[[122 121 123 123 124 122 129 147 125 128 129 133]
 [137 136 137 134 135 135 148 133 132 144 122 137]
 [140 138 140 136 138 137 154 135 134 150 119 137]
 [121 120 121 124 124 122 121 142 124 128 125 124]
 [123 122 123 126 125 125 123 140 125 131 124 128]
 [121 120 122 122 123 121 125 144 124 126 130 132]
 [137 136 137 135 136 136 147 133 133 147 120 137]
 [132 130 132 127 131 128 143 137 129 127 140 131]
 [125 125 125 129 127 129 122 134 127 135 121 126]
 [124 123 124 126 125 125 124 139 126 131 125 129]
 [126 123 128 123 125 125 129 136 126 125 144 148]
 [123 122 122 124 125 122 121 136 125 120 133 117]
 [134 131 135 129 131 131 141 131 130 133 138 144]
 [126 124 127 126 126 126 128 136 126 131 129 140]
 [124 123 125 125 125 125 124 136 126 128 132 135]]
Rows and columns are numbered from 1.
The entry in the top-right corner -> 133
Which number is the top-left entry?
Answer: 122
Which number is the entry in the bottom-right corner?
Answer: 135
Which number is the entry at row 2, column 2?
Answer: 136
The bottom-left entry -> 124
Which number is the entry just left of the smallest entry?
Answer: 133
Which number is the entry in row 1 and column 2?
Answer: 121
Which number is the entry in row 2 and column 1?
Answer: 137
The top entry of the column that holds the largest entry: 129
Which number is the entry at row 2, column 3?
Answer: 137
The entry just left of 141 is 131
The largest entry -> 154
Which number is the entry in row 1 and column 3?
Answer: 123
Which number is the entry directly below the smallest entry?
Answer: 144
Which number is the bottom entry of the column that holds the largest entry?
Answer: 124
The entry in row 3 and column 2 is 138

M =
134  126  121  137  155  109  116  118  146  133  137
126  127  144  144  133  121  131  126  114  138  146
129  121  128  126  131  127  130  127  136  127  123
127  125  134  131  126  128  132  128  124  130  130
Rows and columns are numbered from 1.
Read off the entry just left of 138.
A: 114
Read off the entry at row 1, column 3.
A: 121
Read off the entry in row 2 and column 3.
A: 144
Read off the entry directly below 114.
A: 136
Read off the entry in the top-right corner.
A: 137
The bottom-left entry -> 127
The entry in the top-left corner is 134
Read off the bottom entry of the column that holds the smallest entry.
A: 128
The bottom-right entry: 130
The entry just right of 125 -> 134
The entry at row 2, column 1: 126
Read off the entry in row 3 and column 2.
A: 121
Read off the top entry of the column that holds the smallest entry.
A: 109

Read these off the grid that follows.
1) Which number is the third entry on the diagonal from the top-right corner?
2) Which number is the last entry, reading row by row?
3) Which number is the largest entry in the last column?
4) Which number is the smallest entry in the first row?
5) Which number is the third entry on the main diagonal?
6) Which number is the entry in the top-left corner?
7) Which number is the entry directly above the smallest entry?
8) Which number is the entry in the bottom-left corner?
[[124 120 141 123 131 130 131 116 109 125 119 105]
 [124 120 140 123 130 129 130 116 109 124 120 105]
 [121 132 140 122 141 148 148 132 123 134 120 121]
 [127 121 145 125 132 130 132 116 108 126 121 103]
 [137 132 111 138 119 114 113 135 147 127 142 151]
 [126 128 145 125 137 137 140 123 114 132 122 111]
 [123 137 131 124 140 150 148 141 136 136 124 136]
 [124 125 150 123 138 138 141 119 108 130 119 104]
 [122 132 138 122 139 146 146 132 124 134 121 122]
 [138 129 120 138 120 114 114 129 138 127 140 141]
 [122 133 139 122 141 148 148 133 125 134 120 123]
 [125 127 149 124 139 141 143 122 111 132 120 107]
 [125 129 147 124 139 141 144 124 115 133 121 111]]
1) 134
2) 111
3) 151
4) 105
5) 140
6) 124
7) 121
8) 125

x = [122 108 133 121 140 103 130 137 150 152]
The fourth entry: 121
Find the 2nd entry from the left.
A: 108
Find the 1st entry.
A: 122

Read these off the row that follows.
1) Report the entry just right of the smallest entry.
2) Report the second entry from the right.
115	155	149	139
1) 155
2) 149

W =
[[131 133 127 132 129 129 129 128 127 124 123 129 131 132]
 [136 146 125 141 128 131 134 129 131 118 119 130 136 138]
 [145 130 133 156 126 117 141 114 130 113 132 148 146 134]
 [140 131 121 137 121 130 118 138 104 111 111 137 142 117]
 [141 130 129 130 125 123 124 141 103 108 115 141 151 121]
 [130 131 126 130 126 127 127 132 121 122 123 132 136 128]
 [136 148 126 142 126 130 134 128 132 118 116 130 138 138]
 [132 134 126 134 129 129 131 126 129 123 124 129 132 134]
 [135 121 120 141 132 129 117 120 134 125 131 127 135 148]
 [129 131 126 131 129 129 130 128 126 124 125 129 131 129]]
Indices start at 1.
The entry in row 1 and column 2 -> 133
The entry in the top-right corner?
A: 132
The entry in row 1 and column 1?
A: 131
The bottom-right entry -> 129
The bottom-left entry is 129
The bottom entry of the column that holds the smallest entry?
A: 126
The entry at row 3, column 1?
A: 145
The entry at row 2, column 1?
A: 136
The entry directly above the largest entry -> 141
The entry just left of 156?
A: 133
The top entry of the column that holds the largest entry is 132
The entry just right of the smallest entry?
A: 108
The entry at row 1, column 3 -> 127
The entry in row 2 and column 2?
A: 146
The top entry of the column that holds the smallest entry?
A: 127
The minimum: 103
The bottom entry of the column that holds the largest entry is 131
The entry directly below the smallest entry?
A: 121

Questions about the row below.
1) What is the second entry from the left?
2) What is the first entry from the right?
3) What is the 2nd entry from the right?
[117 136 141 138 103]
1) 136
2) 103
3) 138

Questions about the row below.
1) The entry just left of 134?
2) The entry just left of the smallest entry?
[117 113 140 151 120 115 137 140 114 134 114 118 115]
1) 114
2) 117

Read these off the table that follows.
1) Which number is the 4th entry from the end, reading row by row?
2) Which number is the entry directly above 119?
3) Which number is the top-left entry?
4) Which number is the top-right entry?
5) Which number is the entry directly below the smallest entry?
6) Which number is the entry just left of 115?
7) Which number is the second entry from the end, reading row by row?
8) Which number is the 3rd smallest entry?
[[114 133 123 141 130 129 133 118]
 [120 130 130 132 133 124 121 125]
 [129 114 123 126 157 112 136 138]
 [129 131 133 137 122 120 135 119]
 [129 113 125 128 146 124 121 138]
 [103 121 104 115 148 152 130 135]
 [132 130 136 123 134 153 120 129]
 [131 130 122 130 133 136 126 128]
 [148 127 128 126 125 128 121 116]
 [127 136 135 133 125 126 122 124]
 [128 132 118 126 137 125 122 133]]
1) 137
2) 138
3) 114
4) 118
5) 132
6) 104
7) 122
8) 112

arr = [121 119 122 100 150]
Find the third entry from the left.
A: 122
Find the 3rd largest entry.
A: 121
Find the entry just right of 121.
A: 119
